In the rows, zero is written as 128.
The rows of D fall into 3 groups, and each row is roughly a mix of its group's hidden directions.
D (98 x 12):
[[155 112  59 149 112  95 125  71 130 127 127 138]
 [128 175 125 133  46 162 129 120 137 119 106 116]
 [124 149  73 167 147 164 106 136 178 101 105 127]
 [131 120  88 105 126 113  73  87  79 148 112 102]
 [181 121 119 180 148  83 153 137 168 151 128 131]
 [104 129 149 137 132 170 116 136  78 178 171  97]
 [122 166 192 103 136 169 146 175 145 137 138 132]
 [118 100 125 120  79  86 193 118 154 124 120 157]
 [103 121 195  81 114 105 143 165 103 122 151 132]
 [ 87 163 152 123 128 187 133 155 135 157 174 116]
 [ 56 112 162 143 108 154 132  89  92 119 120 119]
 [131 170 163 116 145 195 125 178 144 114 137 131]
 [166 132 124  88 172  89  83 144 114  93 151 140]
 [ 92 153 181  90 143 160 110  85  97 146 126 121]
 [ 83 126 120  91  80  99 118 108 135  76  96 137]
 [134 164 141 152 178 139 114 174 171 121 173 128]
 [175 122 152 119 169 145 167 134 122 186 158 142]
 [125 109 132 131 216 111  88 139 114 122 151 125]
 [100 156 105 155  81  90  87 107 150 111 106  96]
 [120 142 149  79 129  88 132 168 150  93 175 152]
 [143 111 163 135 182 162 131 143  93 185 124 109]
 [142 128 138 108 211 152 112 174 140 120 138 140]
 [189 173 150 110 116 160 146 168 157 140 114 135]
 [143 105 113 144 111  95 160 205 161 141 126 121]
 [120 114  93 140 208 148  88 132 128 151 126 111]
 [200 146 163 136 128 159 146 162 120 160 106 120]
 [101 116 125 175 128 138 176 178 177 144 145 128]
 [139  88 103 128  99  63 147  88 104 121 152 146]
 [144 121 101 111  80 114 114  70  73 118 145 132]
 [ 55  88 143 152 115 160 162 140 112 147 128 117]
 [144 136 105 154  99 145 165 144 169 188  95 110]
 [ 86 139 179 104 107 166 170 114 137 163 102 128]
 [ 86  83 130 100 116 102 102 122  63 134 123 105]
 [ 99  86 149 132 189 128 107 178 100 129 129 110]
 [174 166 127 122 146 175 106 131 139  70 113 152]
 [171 146 109 110  89  99 167  91 151 132 160 164]
 [117 154 144  99  98 114 128 150 159  52 128 156]
 [185 135 128 133 109 114 170 138 176 123  80 151]
 [157 165 155  88 150 103 130 143 148 126 192 152]
 [ 41  89 146 131 132 105 145 113 125 145 127 118]
 [114  91 161 110 127  67 144 142 101 107 177 143]
 [157 147 113  95  65 134 146  85 111 171 119 127]
 [129 147 168  48 100 116 147 160 130 137 133 140]
 [166 135 167  84 182 132 117 181 121 134 128 132]
 [133  78 100 173  98  94 170 108 123 162 115 123]
 [179 140 162 110 149 156 165 184 147 145 137 145]
 [ 51 100 129 166 122 127 163 109 158 118 114 134]
 [133 145 110 145  50 124 173 121 167 122 118 139]
 [188 143  73  94 156 129  89 147 134 143 122 124]
 [108 174 129  81 135 151 107 136 167  73 128 153]
 [154 100  90  67 143 146 143 138 120 171  89 136]
 [107 167 170  87 129 172 116 177 142 132 102 114]
 [126 127 177  84 147 162 141 173 109 172 109 116]
 [ 99 172 154 129  90 164 116 153 151 132  78  97]
 [141  74  89 138  99  92 181 108 128 125 136 157]
 [138 123 115 109 161 139 165 186 178 119 152 161]
 [ 99 130  71 163 127 135  93 132 162  78 101 122]
 [111 125  90  96  80  78 133 148 138 167 161 113]
 [ 43  92 152 103 114 127 141 136 110 135 114 116]
 [139 175 112 104 147 156  70 109 114  96 168 132]
 [117 103 172  91 176  96 115 137  99  88 148 149]
 [123 105 170 146 134 163 198 146 132 169 131 139]
 [142 188 117 155  64 135 107 131 157 112 120 107]
 [165 146  66 135  88 122 127  72 132 132 147 140]
 [106 128  95 120 116 105 116  39 127 110 126 145]
 [130 127  63 160 154 125 131 142 194 145 115 125]
 [197 108  95 150 104 102 128 115  90 162 126 114]
 [130 181 100  93  83 123  85  98 144 113 100 117]
 [103 139 147 106 143 148 118 216 144 109 145 120]
 [159 163  67 109  73 144 103 109 130 112 118 128]
 [129 171  92 135  92 170 109 104 158 125  76 115]
 [ 97 100 139 160 109 138 198 112 144 111 152 164]
 [123 149 153 116 170 163  76 162  92 117 161 111]
 [195 147 102 112 143 135 146  94 139 182 143 143]
 [194 155 112 125  82 157 156 101 134 142 103 143]
 [177 129  74 145 145  97 139 141 171 115 161 154]
 [119  85 144  79 116  71 166 126 125 108 120 160]
 [122  82 167 123 103  92 183 131  97 131 158 147]
 [155 142  75 148 132 132 115 110 141  77 179 158]
 [ 73 118 171 169 168 134 132 145 145 158 109  99]
 [165 176 110  71  92 160 102 121 116 107 126 138]
 [189 141 143 148 128 160 172 157 135 170 153 136]
 [152 135  62 122 111  96  92  73 127 130 114 123]
 [147 159 159 143 155 209 114 139 103 127 140 124]
 [108 111 178 148 118 159 179 132 114 184 114 116]
 [120 176 165 129 137 149  62 141 107  98 131 101]
 [ 68 135 103  74 103 105 114 104 146  92 132 143]
 [108 150  96 130  90  87  88 101 143  71 132 127]
 [146 115  96  89 200 111  97 155 144 113 127 141]
 [126 141 192  93 140 165 133 159 102 170 115 111]
 [104 113 153 140  59 116 141  87  86 126 103 114]
 [123 109 136 136  61 122 148  79  89 145  95 117]
 [170 194 148 110 157 162 106 123 157 108 135 145]
 [113 148 164  78 119 185 108 161  89 127 124 116]
 [ 96 119 101 121  92 114 140  44 118 142 126 135]
 [163 162 112 132 120 166 111  81 121 177  91 107]
 [136 184 142 114 149 190 116 159 166 142 112 121]
 [ 85 157 135 105  86 106 101 142 148  65 126 127]]
Here is one row of each group, with its name. Which group are the others in?
[141 115 124  48 138 148 119 125  90  94 127 160]
<14>
[168 154  66 158 156 149 120 105 173 134 132 140]
<84>
[105 102  85  89  95 105  93 110  84  93 125 126]
<81>

[190 171  99 137 128 174 111 135 140  94 142 146]
<81>
[ 86 116 150 120 122 103 157 136 161  62 137 165]
<14>
[140 152  95 143 108  63  77 112 143  97 137 113]
<14>
[136 130 110 156 152 132 166 172 200 151 115 133]
<14>
[153 160 141 129  69 139 166 142 155  86 148 160]
<14>
[ 99  85 155  86 136 136 186 137 130 109 119 171]
<14>
[161 163 167  95 111 124  85 132  84  90 149 126]
<14>
[159 151  88 142 112 168 104  72  93 127 157 131]
<81>
[190 163 150 151 171 165 108 159 127 124 143 125]
<81>
